Each row has a name. After each piece below comes the name of the row it's from, unless a question asks for something else. Each question is about the rows just above it.

S: [138 170 147 124  96 139]
R: [127 186 171 119  94 146]
E: [109 166 170 126 104 141]
F: [140 187 170 117  90 149]
[140 187 170 117  90 149] is in which row?
F
asked: [127 186 171 119  94 146]
R
The one value in S and E:
[170]

U: [156 156 148 122 102  93]
T: [ 65 114  99 108 145  63]
M: [ 73 156 148 122 102 149]
V: [156 156 148 122 102 149]
W: [189 117 145 162 113 182]
asked: [ 73 156 148 122 102 149]
M
asked: [156 156 148 122 102 149]
V

D: [140 148  79 127 135 141 104]
A: [120 139 140 123 157 158 100]
Y: [ 82 174  99 144 150  86 161]
L: [145 133 105  64  84 131 140]
X: [144  99 174  82 136 103 169]
asked: [144  99 174  82 136 103 169]
X
Which row holds this, read backwards? [141 135 127  79]
D

Gesi: [129 128 127 127 133]
voti: [120 128 132 128 128]
bes: [120 109 143 156 150]
deg: [108 156 153 137 162]
meket: [133 125  99 136 119]
Ruve: [105 133 133 133 138]
Lon: [133 119 122 132 140]
tonu: [133 129 131 133 134]
lazu: [134 118 122 105 124]
gapu: [130 142 127 116 121]
dab: [104  85 168 110 103]
pib: [132 135 135 130 144]
Which row holds [120 109 143 156 150]?
bes
asked: [132 135 135 130 144]
pib
Which value is in both tonu and meket?
[133]
[133 127 127 128] is which row, read backwards?
Gesi
Which value is in both lazu and tonu?
[134]

N: [117 149 117 107 123  90 107 130 122 137 121 112 126 110 130 128 144  99
 122 143 118 142 149 115 108 129 115 114 124 130 121  99 120 109 103 103
 145 148 134 129 110 149 122 129 139 147 135 149 123 119 133 102 166  91
 142 137  78 138 133 158 150]
H: [117 149 117 107 123  90 107 130 133 137 121 112 126 110 130 128 144  99
 122 117 118 142 149 115 108 155 115 114 124 130 121  99 134 109 103 103
 145 148 134 129 110 149 122 129 139 147 135 149 123 119 133 102 166 146
 142 137  78 124 132 111 130]
K: [140 126 116  88 109 149 131 144 138 126 127 124 110 118 123 120  94 139
 129 143 128 120 148 135 132 159 149 138 122 131 112 121 110 112 119 129
 124  91 116 147 118 136  84 124 105 131 131 131 115 125 134 144 159 152
  93 130 143 111 158 133 150]
[150 133 158] is which row, read backwards?
K
[109 120  99] is which row, read backwards?
N
Where do [117 149 117 107 123  90 107 130 122 137 121 112 126 110 130 128 144  99
 122 143 118 142 149 115 108 129 115 114 124 130 121  99 120 109 103 103
 145 148 134 129 110 149 122 129 139 147 135 149 123 119 133 102 166  91
 142 137  78 138 133 158 150] appear?
N
[117 149 117 107 123  90 107 130 133 137 121 112 126 110 130 128 144  99
 122 117 118 142 149 115 108 155 115 114 124 130 121  99 134 109 103 103
 145 148 134 129 110 149 122 129 139 147 135 149 123 119 133 102 166 146
 142 137  78 124 132 111 130] is in which row?
H

Dekoz: [156 126  86  93]
Sova: [127 173 149 132]
gulo: [141  95 133  94]
Sugo: [117 167  99 139]
Kalum: [ 75 137 140  95]
vizi: [113 178 132  83]
zug: [147 114 127  89]
Moz: [ 97 114 177 151]
belak: [ 90 126 103 163]
lem: [124 161 157 116]
meko: [141 134  91 154]
masap: [166 103 133 116]
Which row holds [132 178 113] read backwards?
vizi
asked: [ 75 137 140  95]
Kalum

sozo: [123 118 153 136 114 115]
Rafis: [114 124 116  95 104 149]
nura: [ 93 141 104  75  82 156]
Dok: [130 140 135 123 134 116]
tedeg: [116 120 104  90 104 146]
tezok: [ 90 146 102  73  81 153]
noked: [114 121 124 136 114 115]
Beze: [153 143 104 105  92 149]
fumeg: [121 132 138 140 122 110]
ralo: [140 123  75 105 151  86]
Gizi: [101 147 116  92 104 136]
The one value in sozo and Beze:
[153]
asked: [130 140 135 123 134 116]
Dok
asked: [123 118 153 136 114 115]
sozo
Which row holds [104  92] read backwards?
Gizi
The one value in tedeg and nura:
[104]

Q: [139 179 107 119 118 178 121 105]
Z: [142 172 103 130 122 104 113 173]
C: [141 173 179 128 122 106 114 112]
Shared by Q and C:
[179]
asked: [139 179 107 119 118 178 121 105]
Q

peke: [128  80  99 106 148 105 112]
Bib: [129 109 160 157 130 153 109]
voba: [116 120 115 137 121 178 146]
biz: [120 115 137 121 179 131 102]
Vur: [109 119 108 134  95  91 157]
muke: [122 120 129 156 114 128  86]
nisaz: [111 102 102 161 146 137 136]
tas: [116 120 115 137 121 178 121]
kune: [111 102 102 161 146 117 185]
asked: [111 102 102 161 146 137 136]
nisaz
asked: [116 120 115 137 121 178 121]
tas

G: [171 120  77 188 195 138 159 188  88 126 166 138]
B: [ 87 107 155  70 160 141 188 133 141 135  75 133]
P: [ 78 100 137 164 160 188 145 141 133 112 129  87]
Which row holds [171 120  77 188 195 138 159 188  88 126 166 138]?
G
Which row holds [133 141 145 188 160] read backwards?
P
asked: [ 78 100 137 164 160 188 145 141 133 112 129  87]
P
[188 160 164] is which row, read backwards?
P
The one value in P and G:
[188]

Pasum: [160 126 127 122 148 130]
ral: [122 127 127 128 161 130]
bigu: [122 126 127 165 148 161]
Which row holds [122 127 127 128 161 130]?
ral
Which row holds [160 126 127 122 148 130]?
Pasum

Vug: [148 193 165  96 112]
ripug: [147 117 134 162 112]
Limav: [129 134 117 162 112]
bivoz: [134 114 126  94 148]
The one value in bivoz and Vug:
[148]
[134 129] is which row, read backwards?
Limav
[112 162 117 134] is which row, read backwards?
Limav
Shared by Limav and Vug:
[112]

gozo: [146 126 140 139  88 169 136 105]
sal: [177  93  85 165  95 105 149 131]
vil: [177  93  85  95  95 105 149 131]
rigi: [ 68 135 171 114  99 124 120 140]
varo: [132 150 107 114 169 133 139 105]
Shared by sal and gozo:
[105]
Shared by sal and varo:
[105]
asked: [132 150 107 114 169 133 139 105]
varo

sefaz: [ 75 113  82 132 129 131 121 121 109 116 108 103 147 139  97 134 111 122
 118 142 130]
teme: [145  75 112  82  98 129 131 121 109 116 108 103 147 139 126 134 107  89
 126 121 146]
butat: [145  75 112  82 132 129 131 121 109 116 108 103 147 139  97 122 107  89
 126 135 146]
Where do [145  75 112  82 132 129 131 121 109 116 108 103 147 139  97 122 107  89
 126 135 146] appear?
butat
[121 131 129 132  82 112  75] is which row, read backwards?
butat

rav: [124 116 126 105  92 127 147 127 129  62 112 100 154 110 106 121 134  67
  93  68 116 121 151  93 120 160 135 135 102 129  82  86  94 129 137 130
  94 158  88 138 124  95 132  86  98 166 105 132 118 108  81 108 116  69
  86 139 159  92  95]
gavuz: [105 126 109 127 127 128 126 120 123 108 116 105 115 122 115 112 131 113
 129 118 111 117 117 113 110 116 123 124 113 126 105 109 111 121 122 110
 118 123 118 113 122 123 125 120 118 122 109 122 126 115 109 106 109 101
 118 116 128 114 124]
bef: [105 126 109 127 127 128 126 120 123 108 116 105 115 122 115 112 131 113
 129 118 111 117 117 113 110 116 123 124 113 126 105 109 111 121 122 110
 118 123 118 113 122 123 125 120 118 122 109 122 126 115 109 114 102 104
 112  90 101 124  96]
Which row holds [124 116 126 105  92 127 147 127 129  62 112 100 154 110 106 121 134  67
  93  68 116 121 151  93 120 160 135 135 102 129  82  86  94 129 137 130
  94 158  88 138 124  95 132  86  98 166 105 132 118 108  81 108 116  69
  86 139 159  92  95]?
rav
Where do [105 126 109 127 127 128 126 120 123 108 116 105 115 122 115 112 131 113
 129 118 111 117 117 113 110 116 123 124 113 126 105 109 111 121 122 110
 118 123 118 113 122 123 125 120 118 122 109 122 126 115 109 114 102 104
 112  90 101 124  96] appear?
bef

suf: [ 80 102  95  79 175 138 151]
tosun: [189  95 124  95 127  71 163]
zam: [115  86  89  77  94 100 165]
Shared by suf and tosun:
[95]
The row with [ 80 102  95  79 175 138 151] is
suf

Faf: [151 144 142 137 169 109 159 115 170 170 124 140 135 110 127 124 139 108
 132 133 128 126 144 125  87 123  84 128 120 138 144]
tola: [144 141 132 133 143 118 142 124 143 151 123 138 129 112 124 130 124 125
 137 132 127 135 142 125 107 118 103 127 128 138 143]
kib: [151 144 188 137 169 109 159 115 170 170 124 140 135 110 152 124 139 108
 132 133 112 126 144 125  87 123  84 128 120 138 144]
Zed: [139 147 188 139 154 115 160 116 144 139 187  75 157 144 169 128 175 128
  99 131 123  93 121 140 113 105 105 139 106 121  98]
Pog: [134 122 182 115 151 119 142  99 159 159 110 188 134 131 163 116 163 111
 114 135  89 117 132 132 110 126 116 154 114 131 109]
asked: [144 141 132 133 143 118 142 124 143 151 123 138 129 112 124 130 124 125
 137 132 127 135 142 125 107 118 103 127 128 138 143]
tola
[151 144 188 137 169 109 159 115 170 170 124 140 135 110 152 124 139 108
 132 133 112 126 144 125  87 123  84 128 120 138 144] is in which row?
kib

